One turn moves every row onto another: examples first, then more rows asked:
J626: [  2  11  11  23   9 -15   0  15  -7  18 -36 -12  -1 -10 -12]
J745: [ -2  -7  12  -1  16   2 -21   6  -1  -2  -6 -20  24 -19 -10]
J765: [-15   8  11   1  24 -11   5  13  -4  12   8  20  15  20 -12]
J617: [ -3 -17   8   7 -11   8 -22  23   8  -2 -11  -3   8  -9   2]
J669: [ 22 -11 -26   8  22 -26  -4  12  -4  -3  -8  -1   0  10  -2]
J908: [  9   6 -23   3   0 -16  18 -11  -5  -3 -17 -16  13  17  -9]
J728: [ 15   6  20   2  -3  -2  24 -26  -9  -2  -1  -7   0  10   3]
J690: [ 29  17  -9  22   4  -1 -11 -12 -19  12   0   8  -1  -1  -1]
J55: [-10  11   8 -15   9   5  17  -2   6  10  18   4 -12 -23 -10]
J265: [ -9  10  -3   1  18 -37  25  14  -7   5   2  13   4  -1 -20]
J258: [-14   2  22  -2  -4 -13  -3   8 -14   8 -15  26 -14 -11   2]
J235: [  2  -5  -4  10  15  -5   2  14  -9  12  37  16 -10  -1  -8]
J248: [  6 -16 -23  11 -10   0   5  16   7   0  16 -15   3  13   4]
J320: [ -6   3   9  14   4 -26  -7  14 -34  11  19  15   0 -10   4]
J971: [  0  11  -1   0   9   6   0 -21   2   5 -18  21   5 -13  -4]
J74: [ -7  15  16  12  -2  -6  11  -1  -1  26 -15  -4 -19 -11 -24]
J692: [  8   0   6  39  -8   0   5 -11 -14  24   7 -10  -4   1 -13]
J675: [ 17  -5  12  -2  12 -24 -10   9 -31   0  -2 -26   0  11  11]
J529: [  5   6  -9  11  24  15   2  -5  18  12 -14  -3  15  -8  -8]
J693: [ -9  -5  20  -7   3   0  17  22   2   6  18 -18 -11 -20   5]
J509: [ -9 -19   2 -10  14 -26  12   7 -18 -13   4  -1   4  19   5]
J47: [ -9   5  -9 -19  -1 -15  14  28  -7   3  17  -8  -2  22  -4]
J735: [  1  -4   9 -11   5  -6  -7  22  -7  -7  -7  16  -6 -11  25]
J342: [ 12  20   7   4 -26  -3  16   3  -1   5  -9   4  -6  19   4]
J703: [ 20  -4   9  -8  13 -10  -6  14  -2  -5  -4 -28  -5 -27 -11]
J608: [  6   2   5   7   6  -5   5  -1  -8  14 -19 -16   1  39 -14]
J806: [ 11 -11  -1   9   4 -12 -12  32  11   2 -17  -9 -11 -16 -17]
J119: [-13  -1   1  17   7 -12  -7  19 -15  18   9 -33  19  17  -9]

J703 moves to J806
J320 moves to J690
And these:
J509 moves to J908
J265 moves to J342
J669 moves to J248
J529 moves to J693
J55 moves to J74

One turn moves every row onto another: examples first, then more rows asked:
J825: [  9   1  -4   2  28   4  15   2  12  26 -16   0  24   2  34  -2  23  -2
  -4 -12  -9   3 -20  13  36  -7 -28  26   8 -18 -14  -9   1  18 -19  33
  27   0 -13  -6   8  -6  15   5 -19 -26 -15   8 -15  -5 -11]
J443: [ -4 -38   6   2  26 -12  -6 -35  -1  26  -8   2  20   4 -14   3  35   7
   8   2   4   6   0  61 -10  -2 -16   4   0 -13 -14  -3 -30   8   3  32
   8  -2   3  14  -4   5 -24  -4   6  -7  -6   4  -4 -18 -16]
J424: [-19  -2 -30   6  19  -4  -3  -6   3  18 -35   8   2   3   7  -7  27 -25
   5   8  -6  -5   7  -4   7  -5 -15  10  -4 -20  -5  -5 -12  15  23   6
 -14  -3  23  15  -5   1 -56 -14  33  10  -9   2  -2 -11 -21]
J241: [-13  -7 -15  24   8  -1  -2  32  -1  22  22  -8  16   5   8   5  -2   2
  -5  -9  -4  -6  13  13  24   9 -12   1 -11 -29  -2  -3  18  14  32  13
  -2  -4 -11  13  -5  -1  23 -12   3   9 -12  -5  -2  13 -16]
J361: [ -9 -18 -14  18  24  -8  -2  29   6  18  31  -7  13   8  14   2  12 -14
   4  -9   1   2  10  20  17   3  -1   7 -13 -22 -12   0  18   4  34  16
   1  -5 -17   8 -14   1  26 -12   9   2  -2   7  -2  14 -20]
J490: [ -9 -41  10   3  21  -5  -2 -28  -9  27 -11   6  28  -3  -8   7  36  16
  -7  -6   2   8   0  54  -2   2 -24  -1   2 -17 -17  -2 -22  18   6  30
   5  -1  13  22   7  -1 -24  -1   6  -5 -11  -4   2 -22 -19]
J504: [ -7   3  37   7  32  -5  -6 -11  16  20   3   0   9   7  18 -19  21 -25
   9  23  -3  11   4 -32  32  -6   0   8  -3 -19 -26  -6 -17  15   6  20
  -3  -9 -30  11   7   4 -25 -20   0 -12 -13   7  21  16  -8]
J570: [-21   3 -36   6  17  -2   0  -8   4  16 -39   1   2   5   1  -4  23 -19
  10  13  -4   4   8  -1   2   2 -10  11 -12 -10  -5  -2 -10  20  19  10
 -14  -2  15  25   2   1 -57 -16  37  14 -15   1  -4 -15 -17]
J907: [ -5   0 -19  22  12  -9  -4  21   8  20  22 -15  12  13  -7   1  -2  -6
  13   3  -4   0  15  25  17   7   0   5 -15 -19   5  -4   5   7  27  18
  -1  -6 -26   6 -18   2  25 -17   4  11  -5   2 -12  16 -11]
J678: [ 12  11 -10   2  26   3  15  -6  16  27 -16 -12  16  11  21  -1  14   3
  13   0  -6  12 -16  20  25  -1 -19  30  -5  -3 -12  -7  -4  21 -28  39
  30  -4 -27   3  11  -4  12   0 -16 -22 -21  10 -25  -5  -8]
J987: [ -8 -26   5   5  11  -5  -6 -31  -7  31 -16   0  22   1 -20   6  24  24
  -3   1  -1   0   4  51  -2   5 -26  -4   2 -18  -1  -3 -32  17   1  33
   5  -1   8  19   4   1 -24  -5  -2   0 -15  -7  -5 -20 -13]
J4: [-11  10  36  13  23   3  -3  -8   9  22  -2  -2  13   2  17 -14  14 -12
   0  23  -3  13   5 -38  38   1 -10   2  -5 -20 -25  -6 -13  26   4  16
  -7  -9 -26  21  17  -2 -26 -18  -2  -4 -24  -4  24  12  -6]
J167: [  8   2  -3   4  28   4  15   2  14  28 -16   1  24   2  31  -1  23  -2
  -4 -12  -9   3 -19  13  36  -5 -29  29   5 -16 -14 -12   3  17 -18  32
  27   1 -12  -6   7  -8  15   5 -19 -25 -16  11 -15  -6 -11]
J740: [-18  -1 -34   5  22  -7  -2  -9   6  18 -34   2  -2   8   2  -7  27 -26
  16  14  -2   3   8   2   2  -2  -7  13 -12 -10  -7  -3 -12  15  19  10
 -15  -5  14  19  -6   3 -55 -16  36  11  -9   7  -7 -13 -19]
J972: [ 10  13 -10   2  25   2  14  -4  17  28 -15 -14  16  11  21   0  14   4
  11   0  -6  11 -15  20  25   0 -20  28  -2  -4 -10  -7  -4  20 -28  40
  29  -4 -26   4  11  -2  14   1 -17 -22 -22   8 -26  -7  -7]
J318: [ -7   6  34  12  34   1   1 -13  14  18   0  -5  16   4  15 -15  21 -19
   8  24   0  22   2 -28  34  -1  -1   7  -8  -9 -33  -6 -15  24   4  19
  -5 -11 -35  22  13  -2 -26 -21   5  -3 -19   0  23  13  -5]
J383: [ -4 -35  10   0  15 -12 -11 -29  -5  31 -12   8  18   0 -15   2  30  11
  -2  -1   0  -9   4  51  -5  -2 -26   0   6 -26   0  -5 -35   5   7  32
   5   4  13   8  -5   4 -24  -4  -2  -9  -7   4  -3 -14 -18]
J364: [ -4  15  35  12  23  -2  -8 -12  14  23  -3  -4   9   5   9 -17  12 -17
   8  29  -4   7   5 -31  36   0  -6   4  -3 -20 -17  -8 -23  20   1  20
  -7  -9 -32  13   8  -1 -25 -24  -6  -6 -18   2  18  17   0]
J85: [-12  -7 -22  26  19  -2   5  22   4  17  23 -18  20  10   0   6   4   1
  10  -1  -2  16  11  29  16  10   2   4 -20  -7 -13  -3  16  17  27  17
  -1 -12 -24  22  -5  -4  24 -14  10  17  -9  -5  -5  10 -13]
J484: [-21  -8 -34   4  24  -3   2  -7   3  15 -35   7   4   1  11  -5  33 -25
   7   7  -3   2   4  -3   6  -6 -11  11  -7 -15 -14  -4  -6  17  26   7
 -14  -5  21  20  -1  -1 -54 -13  36  10  -9   4   1 -16 -22]

J383 moves to J443
J570 moves to J424
And these:
J241 moves to J907
J364 moves to J504

One turn moves every row onto another: examples first, then more rows asked:
J120: [ -1   0  -5 -22   1 -21   3   1  23  17 -12   0 -23   3 -35   0  -8 -19
   3   6]
J635: [ -2  19  -3 -15 -19 -29   6  14  24   9  -9   0 -20  14 -35   8   0 -30
   5  -1]
J790: [ 19  20   4   9  -3 -21  20  17  24  -2   8  34   3   1  -5 -11  15 -13
 -41  10]
J770: [ -9  19   8  -5   5 -32  14 -18  18  -9  19   0 -48 -10  -3   0   7 -16
 -30   0]
J846: [-13  32   4  -5  -9 -10  11  -6  11 -11   4  -1 -46 -15  -4  10  14 -40
  -6  17]
J727: [  9  12  20  10 -11   4  24   9  35  -6   6  35 -14   6  -7 -12  16 -16
 -12  28]
J75: [ 23  33   3  10   9 -11  10   2  20  -6   9  42   5   6  -6   0  19  -9
 -25  20]
J471: [ 23  18  16 -12  17  -1  13  -4  -7   2 -13  12 -30  15 -38   6 -17  -9
   1  16]
J672: [-12  20   6  -6   2 -39  16   3   9  -6  -2  20 -41 -14  -5   5  27 -36
  -7  -9]
J76: [ 28  18  15  -6  10 -22  21  -1 -12   0  13  -8  -2 -20  -6  29  20 -21
  -1   8]
J493: [ 17  22   5 -13   7   4  -4  12  23  22  -8   9 -25   8 -18  -3 -23 -20
 -32  14]
J458: [ 23  18   7  12  -9 -13  13   3  -4   1  33 -11  -5   1 -15  16   0 -17
   1  30]
J615: [ 26  23  17 -21  -8   3  16   5 -12 -10   1  11 -24  22 -30   1  -5 -18
  11   5]
J415: [ 18  34   7 -17  -6   5  13  19  22   1  -9   1 -15  17  -9  -1 -19 -29
 -35  10]
J483: [ 32  31   9   1   2 -18  22   4 -31  -3  19   3 -11 -13  -6  15  10 -15
  -9   5]
J356: [ 15  36  -1   2  -6  -2  19 -12  22   6   4  45 -10  -9  -7  -7  15   7
 -18  15]
J533: [-18  17  10 -12  10 -28   4   0  17  -4  16  15 -38  -3   4  -1  28 -30
 -20  -3]
J896: [ 30  12  18   9   4 -26  31  -1   3  18  17   2 -14 -14  -3  30   5  -9
   3   4]

J356 moves to J896
J76 moves to J533
J672 moves to J790
And these:
J846 moves to J727
J635 moves to J415
J471 moves to J120

